Each path is a new rotation, seen through one point. The rows after it are directions, each followed by how far the rotation turns it, in degrees per step (0 if it stays put).
Each turn is a multiple of 5 degrees from 10 to 175, or 0.
Each row of a path follows its step; steps can be skipped.

step 0: 4; -93; 88; -421; 43; 331; -160; 200; 166; 47; 229; -83; 206; -11; -108; 156; 278; 166; -8; -122; -83; 12; 28; -166; 151; -52; 161; -155; 134; -81; 42; -207; 196; 11; -21; -241; 110; -22; 115; -192; 73; 281; 186; 191; 406; -104; 120; -51
step 1: 114; 229; -158; -518; 155; 125; -97; 29; 122; -23; 101; 152; 116; 259; 60; 21; 182; 62; 212; -112; -194; 67; 183; 274; 217; -13; -362; -105; 77; 33; 278; -273; 106; -53; 82; -249; 135; -129; 171; 84; 102; 2; 46; 136; -38; -8; -140; 111
step 2: -185; 206; -154; -299; 121; 100; -182; -518; 62; 138; 163; 2; -93; 243; 7; 218; -26; -60; 116; 129; 27; -217; -7; 214; 101; 36; -191; -327; -338; -31; 242; 41; 93; -31; 51; 46; -206; 122; 115; 263; -18; 105; 154; -90; 27; 90; -78; 58
step 3: -108; 149; 174; -179; -160; 391; 158; 12; -229; 119; 65; 143; -78; -62; 117; 355; -51; 80; -145; -53; 3; -131; 177; 21; 217; -191; 81; -174; -292; 39; 27; -56; 89; 52; 102; 254; -216; 300; 246; 134; 3; -141; 213; -247; 24; 124; 242; -16
step 4: 8; 81; 245; -186; -223; 46; 231; 369; 75; 32; 271; 232; -238; 172; 120; 147; 128; 223; -120; 31; -82; -9; -130; -194; 46; -89; 84; -80; 106; 100; 117; 151; 269; 16; 363; 8; -49; -8; 262; 207; -122; 231; -50; -121; -189; -28; 267; 42
step 5: -137; 88; 254; -173; 176; 95; -82; -48; 445; -25; 134; 87; 62; 151; 118; 21; -230; 159; -64; -198; -38; 49; 72; -246; 200; 133; -75; -40; 157; 328; 7; 321; 237; 148; -161; -112; 154; -179; 130; 168; 39; 330; 144; -37; -201; -58; 191; -10
step 6: -534; 385; -2; -222; 244; 128; -125; 237; 153; 66; 211; -170; 172; -136; 115; -169; 25; -41; 27; -234; -143; -4; 18; -185; 189; 8; -177; -62; 9; -132; -59; 50; -65; 135; -110; 73; 82; 15; 108; 276; 110; 186; 227; -29; 146; -72; -200; -105
step 10: -149; -12; 77; -568; 84; -214; -190; 28; 193; 89; 175; -72; 207; 233; 77; -5; 158; 343; -30; 9; -8; -42; -45; 133; 21; -252; -40; -99; -117; 1; -58; -97; 222; 100; 183; 9; -53; -157; 63; 21; -118; 147; 123; -313; -39; 254; 47; 346
step 11: -102; 208; -51; -179; 256; -11; -29; -245; 206; -162; 162; -3; -11; -94; 120; 154; 158; 240; 76; -181; 1; -99; 235; 51; 105; -74; -142; -234; -154; 249; -38; -117; 180; 301; 216; 129; 129; -90; 2; 345; -201; -165; 168; -43; 55; 255; 272; -204
step 13: 115; 52; 174; -162; 123; 282; 178; 82; -2; 163; 30; 239; 72; 87; 82; -193; -189; 360; 27; -88; 161; -81; 157; -77; 76; 25; -78; -251; 310; 100; 59; 146; 41; -136; 207; 97; -93; 384; 163; 207; 240; 249; 137; 45; 20; -233; 87; 268
step 14: -106; 49; 63; -19; -36; 258; -76; -40; -32; 191; 220; 151; -103; 80; 330; -174; -25; 13; 196; -172; -228; 20; -72; -90; 27; -208; -157; -100; -11; 268; 121; 369; 93; 130; 163; 31; 124; -176; 46; 148; 354; 328; 8; -199; 318; -82; -56; 210
Speeds:
-48; 61; 32; -56; 32; -28; 56; -95; -109; -55; -77; 66; 6; 3; 49; -13; -28; 0; -4; 9; 7; 26; -62; -75; 3; -6; 72; 45; 54; 0; 58; -11; -28; -28; -39; 123; 44; -38; 74; 76; 38; 82; -73; 6; 7; 14; 61; -19
40
4; 2; 33; 72; -51; 29; -96; -128; -22; -101; 40; 67; 57; 62; -2; 58; -15; -29; 6; -3; -2; -29; 32; -18; -151; 37; -43; -60; -7; 60; -61; 23; 5; 45; 21; -23; 22; -48; -34; 31; 32; 58; 25; -50; -3; -30; -22; -86
120
54; 62; 97; -44; -73; 11; 9; -8; 36; 1; 83; -65; -18; 118; -14; 105; -39; -90; -10; -10; -77; 37; 78; -13; 96; 69; 41; -18; 5; -107; 33; -33; -2; -9; -44; 19; -9; -3; 42; -7; -36; 38; -27; 12; -17; 17; -41; -57
10
-97; 8; 17; -67; -1; -15; -47; -1; 105; -77; -26; -43; -20; 60; -45; -39; -52; 32; 5; -17; 2; 65; -70; 43; -2; -42; 3; -35; 107; -10; -67; -34; -28; 15; -7; -53; 42; 10; 35; 24; -37; -117; -24; 22; 72; -57; 75; -106
65
111; 13; -6; 29; -48; 39; 102; 38; 20; -53; 49; 1; -35; 8; 32; 92; -35; 54; -46; -11; 85; 34; -68; -33; -9; -42; 66; -29; 41; -27; -25; 8; -24; -75; 25; -56; -5; -14; -42; -62; 97; 49; 33; -8; 14; -113; 91; 39
80
